In the rows, 128 means zero.
One turn moves each row of this set onto another row. After a few examples, where does it send each row asked below?
vekob: [140 131 110 106 102 145 143 135 138 128 143 166  99 106 139 124 103  97
 137 129 115]
zovev: [146 133 116 103  96 149 135 133 134 120 138 164 102 104 141 127 110  96
 131 131 106]
gukoz: [111 137 160 155 125 122 114 108 117 133 157 113 138 122 117 113 145 138
 101 140 113]
Kaso: [150 133 113 103  96 149 137 132 135 117 143 170 104 105 132 129 109  97
 133 140 107]
Dogel: [119 130 141 130 135 101 105 130 164 104 129 133 128 118 146 162 155 170
 136 127 142]
finib: [148 133 111 100  97 148 136 131 136 114 143 170 106 107 135 133 102  98
 127 138 110]
tekel: [110 153 176 149 131 113 116 105 120 118 135 106 129 129 119 122 141 142
 113 142 114]
boli: [113 138 155 139 150 104 113 126 148  98 122 122 116 120 134 159 143 162
 143 138 147]
salug: [149 130 104 102 101 149 136 132 139 121 146 170 103 103 133 130  99 102
 122 134 113]
Sada: [ 97 139 161 159 155 110 150 100 142 126 146 124 121 152 126 126 117 145
 135 138 129]
Peler: [105 125 149 137 139 113 136 106 166  92 124 145 143 155 156 162 129 155
 122 126 129]
Tiri: [143 131 111 102  97 152 140 131 137 116 137 165 102 107 144 131 100  96
 124 126 112]
nir: [101 132 154 155 141 111 153  97 151 128 148 138 141 169 136 125 124 143
 127 131 113]
nege: [146 131 112 100 101 144 139 138 138 121 136 167  97 107 139 133 107  99
 141 133 112]
kirum: [129 139 169 151 105 119 114 104 139 124 137 112 140 133 104 119 141 122
 106 145  98]
fopo: [101 109 141 150 147 126 140 105 154  93 129 150 136 154 153 163 117 149
 121 133 137]
vom: [141 131 107 101  97 144 139 133 140 117 139 165  94  92 143 126 108 102
 125 135 122]
mil: [ 92 116 154 141 143 111 146 102 162  92 127 145 144 151 142 150 127 141
 105 123 121]
kidi: [105 120 149 131 144  96 123 132 164  91 117 143 128 121 134 161 159 158
 137 128 133]
Bariv: [111 122 148 160 137 110 152 102 164 134 152 141 125 164 112 125 116 134
 141 143 120]
nen: [ 91 124 158 156 144 104 156 110 148 130 148 138 132 147 115 115 140 139
 127 130 109]
ter: [118 113 144 140 130 119 130  98 177  87 124 139 141 151 140 166 110 138
 105 129 134]
dav: [142 133 107 103  99 148 138 134 141 123 144 163 101 102 141 127 104 101
 126 124 118]
Fazan: [136 124 144 138 130 103 105 132 170  98 117 135 121 115 120 166 152 154
 148 144 138]
vop: [145 130 107 105 104 145 138 132 137 122 150 172 101 105 132 127 102  99
 134 136 112]
Palo: [104 140 171 141 125 106 119 115 133 121 144 119 141 115 112 114 161 139
 100 128 103]
vok: [103 132 156 144 148 117 132  99 149  87 122 126 133 145 145 159 112 149
 113 130 137]
lesa: [103 131 139 133 142 100 110 125 158 114 150 124 128  93 124 130 157 158
 101 116 143]
poz: [142 129 110 102  98 144 145 133 140 112 134 168  93 101 143 131 106 101
 136 139 117]
rore: [147 132 109 103 102 145 138 133 138 120 142 171 102 105 131 134 105 100
 138 139 112]
vogad: [108 146 149 138 145 107 106 113 144 118 154 104 122 104 126 131 135 159
 105 125 150]
navu: [100 121 159 164 142 124 149 101 133 129 149 137 132 162 128 123 123 135
 131 146 110]
mudes: [114 149 165 148 116 112 121 106 131 139 150 115 142 135 122 110 150 144
 113 133 101]
zode: [126 134 130 137 126 108  98 116 167 130 162 113 127 101 110 127 137 150
 101 128 144]
Lotep: [144 135 114 102  94 146 138 130 134 118 139 161  97  96 141 122 109  97
 128 138 111]
kem: [117 147 143 133 128 105  96 120 150 126 154 115 135 104 128 127 154 162
 105 121 135]
penik: [140 131 113 106 100 144 148 130 136 122 143 165  95 104 140 117 105  98
 129 139 114]
pem: [120 117 139 135 141 115 103 128 151  91 123 138 125 113 144 171 149 164
 131 136 147]
Fotud: [118 131 139 140 135 113  91 127 137 125 155 117 124  93 125 131 156 161
 110 134 146]
finaz: [140 127 112 104  95 148 148 126 139 111 138 166  98 106 146 125 100  98
 126 139 113]

Bariv goes to kirum
nen goes to Palo
salug goes to rore
Now these:
pem goes to fopo
Lotep goes to vom
Peler goes to nir
boli goes to vok
nege goes to Tiri

